Here are some points, one per row:
[-43  43 -15   2  -8  41 -21   4  22 -18 -33 -23 -23 -45  16  59  13  44
 -13 -12  -9 -18  10 -51  14  34 -21 -29 -28  17 -18  13 -54  10 -11  35
  -6  15  46  -5 -57 -38   0  13  55 -71  -8 -15]
[ -4 -58   0   8  49 -37  45   3   5   8 -29 -32 -25  29   3  12 -18 -50
 -27   0  31 -25 -68 -19 -51  10 -46 -11   9  17  45  23 -38  10   3   4
 -26 -38   0  14 -17 -25 -74  -4 -53 -11  13  26]
[  26  -25  -15   21 -104  -24   35    9   20    6   59   29   30  -37
   67    3   70    4   33   40   -7  -20  -10  -62    8  -26   10   15
   15   14  -21   23  -10   52  -19    5   11   48  -15   41   54  -26
  -43   13   -2  -14   21   15]
[-26  26  22 -69 -58   2 -49   9 -64   9  20 -31   7 -28   9  19 -20 -29
 -62  38 -25  35 -32  22  25 -34 -72   3  -5  13   1  -9  23  12  20   3
 -22  31  -7  16 -19   9 -15  13 -34  58  40 -35]
[-26  37  12   1  15 -11  36   1  10  14 -41 -20  -5 -11  87  29 -46 -31
   4  57 -19  -2 -31  26   2   1  10 -29  -9 -19  30 -16   4  57  42   5
  17   7  28  54  18  46  46 -50  -2   0 -63  34]
[ 42   5  86  41 -29 -12  -8 -42 -31 -16  27  16 -39 -31 -37  34 -11  34
 -28 -11  39 -25  37  -3 -37  57  -1  -2  14  -5  -6 -27  22  67  10  39
  69  -2   2 -18 -12  45 -18  -1 -26  28 -29 -20]
[-59  -1  54  43  18   7 -30  15   1  15 -22  -1  -5  17  49 -40   1   1
 -66  35  -5   3  60   8 -59 -23 -22  -5  25  -3 -41  -6  28 -37  -9   5
 -38   0 -71   1  35 -37  -4  35  11 -23 -63   3]
[-17  -8  44  16 -38 -21  28  51 -60 -27  61  24 -22  32  -3 -22 -28  45
  18  18 -38 -52 -15   6 -47 -39 -19  41 -41 -13  41  14  -9 -47   8  -7
  -8 -26  48  11   4  29  52 -19  52  -8  22   0]
[ -3 -42 -18  31 -61  32  21 -40  44   1 -21 -12 -15 -28 -40 -20   8 -57
  -8  13 -25  13  38  74  -3  32   5  -6 -32  22  19 -48  -8   7 -14 -15
 -51 -16  29 -37   0   9  27   9  33  39  35  86]
[-17 -48   7  -9   9 -33  49  29  -5  26 -48 -37  20 -21 -65 -16   9  30
  -2  14 -33  22  42 -34  69  17 -39  20  17  34  15  51  35  11 -16  28
  40  -5  11   4  23  -7  68  11 -19   6  -4 -27]
[ 29   0 -28  20 -67  93   7  58 -10 -48 -46 -12   3  37   0  -5  32  -5
  76  58  27  27  22 -26 -10 -31  -4 -27  15 -32  37  19  62   2   8 -10
  24  49  10 -89   0  14 -47 -13 -31 -23 -40  -5]
[  5  28 -45  25 -21  58  52  18 -17 -21  -3 -27  -2 -21 -30  95   7 -32
  10  13   8 -83 -60 -26 -16  -7   4  68   6 -14 -28   9  40   0   2  43
 -63  23 -34 -20  47 -10  40 -10 -14  40  -5  -5]
[ 12  26  16 -16  19 -12  14 -27  59  11 -23 -15 -24 -44 -56 -35  40  -8
  -4 -21  36 -36  23  29 -10 -64 -50  11  -5 -39 -70  44 -41 -10  17 -84
  -2  27  46 -11 -25  42   8  -8 -35 -13 -10  18]
[ -3 -45 -48  17  31 -67 -29 -45  66 -36  40  21   8 -11   1   5 -24  -9
 -15   4  12  18  14   6 -17 -57 -13  14  29   9  30  26  28 -30  -6  43
  -7  49  38 -20 -10 -13  -5 -54  44  31 -23 -53]
[ 24 -13  39  24 113  44 -27   2 -22  32  39 -58  80 -26  31  25  -3  39
  38  11 -29  23  25  -6 -45  -6  34  29 -14  13  29   4  71  20   8 -13
 -19  22  18  -2 -35  19 -23  14  -1 -23  71  43]
[  5  27 -31  18 -15  21  -5  15  36  13  65 -39 -35  28  21 -36 -46  16
  -6 -57 -63   1  53  15   4   0  32  -1 -32   1  28  29 -13  22  60 -13
  11 -52 -25   1   9 -50 -16  -3 -23  62  -8 -21]
[ 62  10  28 -17  12  17 -12  73 -12   9  16  57  44 -33 -14  63  27 -76
  31   4   3  -3  -1  49  -6   1  16 -54  35   5   3  30   1 -21  -3 -16
  36 -42   8   4  -6 -54   9  26   8  -7 -19 -23]
[ 22 -50   6 -31  23  11  26 -43  11 -41  39 -54 -48   3  83  -3 -35  -3
  19  29  -7   1  -4  21  59  21  -9  53  28   8 -46 -22 -27 -63 -18  -6
  37 -17   2 -24 -21  13  22  71  -5  -3  -6   3]
[-37  29 -15  16 -54   2  13 -31  24  -9   1  19  45  -8 -26 -26 -32  36
 -44  10  11  -1 -98  37  -4   6  88  -5  27  42   9  34  29  17   1 -36
  28   0 -45  -7 -69 -20  18  32  -6 -28  22 -20]
[ 39  25  17  12  22 -21 -38   8  -2 -35   3 -10 -73  -9  -6  22 -47  28
  16  14   3  53  12 -23 -13 -41  14 -37  21 -12  -7 -31 -37  46 -67 -29
  -9  17 -18  19  39 -33  52  -9 -40 -28  73 -10]
[-26 -16 -14  20  47 -11   0 -30 -15  39  40  22 -35 -24 -39 -45  27  -7
  38  34  27   8  -9   5  48  29  16 -33 -32 -85  26 -18  11  -1  50  32
 -32 -24 -40 -14   6   2  -3  27  10 -35  27 -64]
[-61   2 -67 -43 -13 -19 -10 -26 -27  17  16  20  46  17  25  29 -38  16
  29   6  62 -80  81 -13 -16  33   5 -38  52   3  18 -26 -11 -16 -24 -27
 -23   0  16  22  -4  13  13  12 -38  20 -10   4]
[-54 -43  15 -34  -9  42  -6 -43  26  41  42   4 -12  66  13  56  45  15
   6 -43   3  23 -47  17  -5 -12 -10  -7   4  24   5  39  19  43 -55 -33
  14 -52 -13 -11  89  48 -14 -13  40  17 -16 -26]
[-29  12  29   5  44 -16  66 -11 -33   7 -40  64   8  18  22   1 -61 -30
  10 -65  -5  34  26   9  46 -31  -4  61  11  -6  28 -17 -22  54  24 -41
 -19  41  -6 -36 -10  -7 -35  78  46  15  -8   6]
[ -7 -12 -18  30  27  16  -6  19 -72 -14  -3 -53  75  11   2 -22 -17 -10
 -54 -33   2 -38 -11   1  12 -33  53 -22  15 -28 -33 -21 -81 -19   9  31
  71  16 -18 -48  49  24  -8 -40  38 -15  53  18]
[  7 -37  21 -37 -10 -18 -35  14  46 -19 -88  23   4  56 -15  14 -36  10
  26  18 -26 -49  -8  62 -14  32  -3  34 -69 -40 -24   7 -15 -12  10  24
  41  59 -41  64  11 -22 -39   3  23  17  13   6]
[-16  12 -14   9 -13 -32   0 -33 -15   1   9  33   2  21 -23  54 -28 -14
   1 -57  24  99 -12 -40   1   0  -5 -31 -57  10 -44   5  34 -76  64  22
  13   1  10   3  41   6  -3  26 -38 -22  -3  72]
[ 26  41  15 -89   9  18  40 -34  10  39  12 -14  -1  29 -46 -58  27 -18
  33  19   4  38   2 -33 -77  -3  13 -12 -23  17  -4 -18 -66  -6 -11  33
   8  36   5   0 -21 -14   4  17  42  53 -49   5]
[  8 -65  44  20  -2   5 -11   1 -42 -10   4  -9  20  28  16  10  49  34
  22 -37  28  16   9  15  55 -39  35  -2 -59  22  -9 -44 -38   7 -15  22
 -48  13  -1   8 -65 -31  34 -43 -78   8 -42 -20]
[ 33  45   4  -3   3   3  33   1  21 -24  14  24  -4  11  10 -58 -16 -22
   5 -23  15 -22  11 -11  52  49 -40 -27 -13  46 -30  11  49 -21 -27  -9
 -25 -49 -53  24 -37  21 -30 -99  54  17  36  14]
[ 43  60 -10  18  -3 -10 -49 -32  -3  43 -54 -28 -13  27   0 -34  24  -1
  45 -26  21 -21 -16  42  15  25 -39  54  56  68  29 -45  -3 -43  51  -2
 -10  13   0  47  52  -6  13   1  16 -45  -7 -37]
[ 24 -26  -9 -85   5  -2 -41  -3  -6 -31  42  10 -11  -7 -40 -11 -14   2
 -47 -14 -59   9  -7  -4  28  16  60  36  55 -24  20   0  12  21 -10  -1
 -46 -24   6  14  29   5 -33 -16   7 -69 -55  67]
[ 41  -7 -32   2  16 -22 -46 -19 -23  10 -68  56 -37 -51  48 -25  51   3
 -13 -30 -48 -26 -20 -62  -5  -2   6   9  -7  -9  46  16  -9 -47 -19 -30
   4 -24 -36  -3 -26  48  16  21 -19  65   7   7]
[-13  27 -40  16   7 -40   2 105  66   8  14  17  41  26  14  -6  33  28
 -11 -25   8  47 -19  -1 -17  45 -10  49  12 -36 -31 -79   9   9 -29  14
 -11 -57  45   8 -13  22 -18   0 -26  36  13 -22]
Along one direction, these points spread out more than along any other. Where along it does each point below lie, from 0 to 99? 50 is the average, and the first point above lies past it. One standard deviation of the points above along it is 16.
[ 39  25  17  12  22 -21 -38   8  -2 -35   3 -10 -73  -9  -6  22 -47  28
  16  14   3  53  12 -23 -13 -41  14 -37  21 -12  -7 -31 -37  46 -67 -29
  -9  17 -18  19  39 -33  52  -9 -40 -28  73 -10] 53
[ 42   5  86  41 -29 -12  -8 -42 -31 -16  27  16 -39 -31 -37  34 -11  34
 -28 -11  39 -25  37  -3 -37  57  -1  -2  14  -5  -6 -27  22  67  10  39
  69  -2   2 -18 -12  45 -18  -1 -26  28 -29 -20] 57
[ -7 -12 -18  30  27  16  -6  19 -72 -14  -3 -53  75  11   2 -22 -17 -10
 -54 -33   2 -38 -11   1  12 -33  53 -22  15 -28 -33 -21 -81 -19   9  31
  71  16 -18 -48  49  24  -8 -40  38 -15  53  18] 55
[ 29   0 -28  20 -67  93   7  58 -10 -48 -46 -12   3  37   0  -5  32  -5
  76  58  27  27  22 -26 -10 -31  -4 -27  15 -32  37  19  62   2   8 -10
  24  49  10 -89   0  14 -47 -13 -31 -23 -40  -5] 99
[  7 -37  21 -37 -10 -18 -35  14  46 -19 -88  23   4  56 -15  14 -36  10
  26  18 -26 -49  -8  62 -14  32  -3  34 -69 -40 -24   7 -15 -12  10  24
  41  59 -41  64  11 -22 -39   3  23  17  13   6] 38
[-17 -48   7  -9   9 -33  49  29  -5  26 -48 -37  20 -21 -65 -16   9  30
  -2  14 -33  22  42 -34  69  17 -39  20  17  34  15  51  35  11 -16  28
  40  -5  11   4  23  -7  68  11 -19   6  -4 -27] 51
[ -4 -58   0   8  49 -37  45   3   5   8 -29 -32 -25  29   3  12 -18 -50
 -27   0  31 -25 -68 -19 -51  10 -46 -11   9  17  45  23 -38  10   3   4
 -26 -38   0  14 -17 -25 -74  -4 -53 -11  13  26] 40
[-13  27 -40  16   7 -40   2 105  66   8  14  17  41  26  14  -6  33  28
 -11 -25   8  47 -19  -1 -17  45 -10  49  12 -36 -31 -79   9   9 -29  14
 -11 -57  45   8 -13  22 -18   0 -26  36  13 -22] 48
[-26  26  22 -69 -58   2 -49   9 -64   9  20 -31   7 -28   9  19 -20 -29
 -62  38 -25  35 -32  22  25 -34 -72   3  -5  13   1  -9  23  12  20   3
 -22  31  -7  16 -19   9 -15  13 -34  58  40 -35] 54
[-16  12 -14   9 -13 -32   0 -33 -15   1   9  33   2  21 -23  54 -28 -14
   1 -57  24  99 -12 -40   1   0  -5 -31 -57  10 -44   5  34 -76  64  22
  13   1  10   3  41   6  -3  26 -38 -22  -3  72] 43
[ -3 -45 -48  17  31 -67 -29 -45  66 -36  40  21   8 -11   1   5 -24  -9
 -15   4  12  18  14   6 -17 -57 -13  14  29   9  30  26  28 -30  -6  43
  -7  49  38 -20 -10 -13  -5 -54  44  31 -23 -53] 44
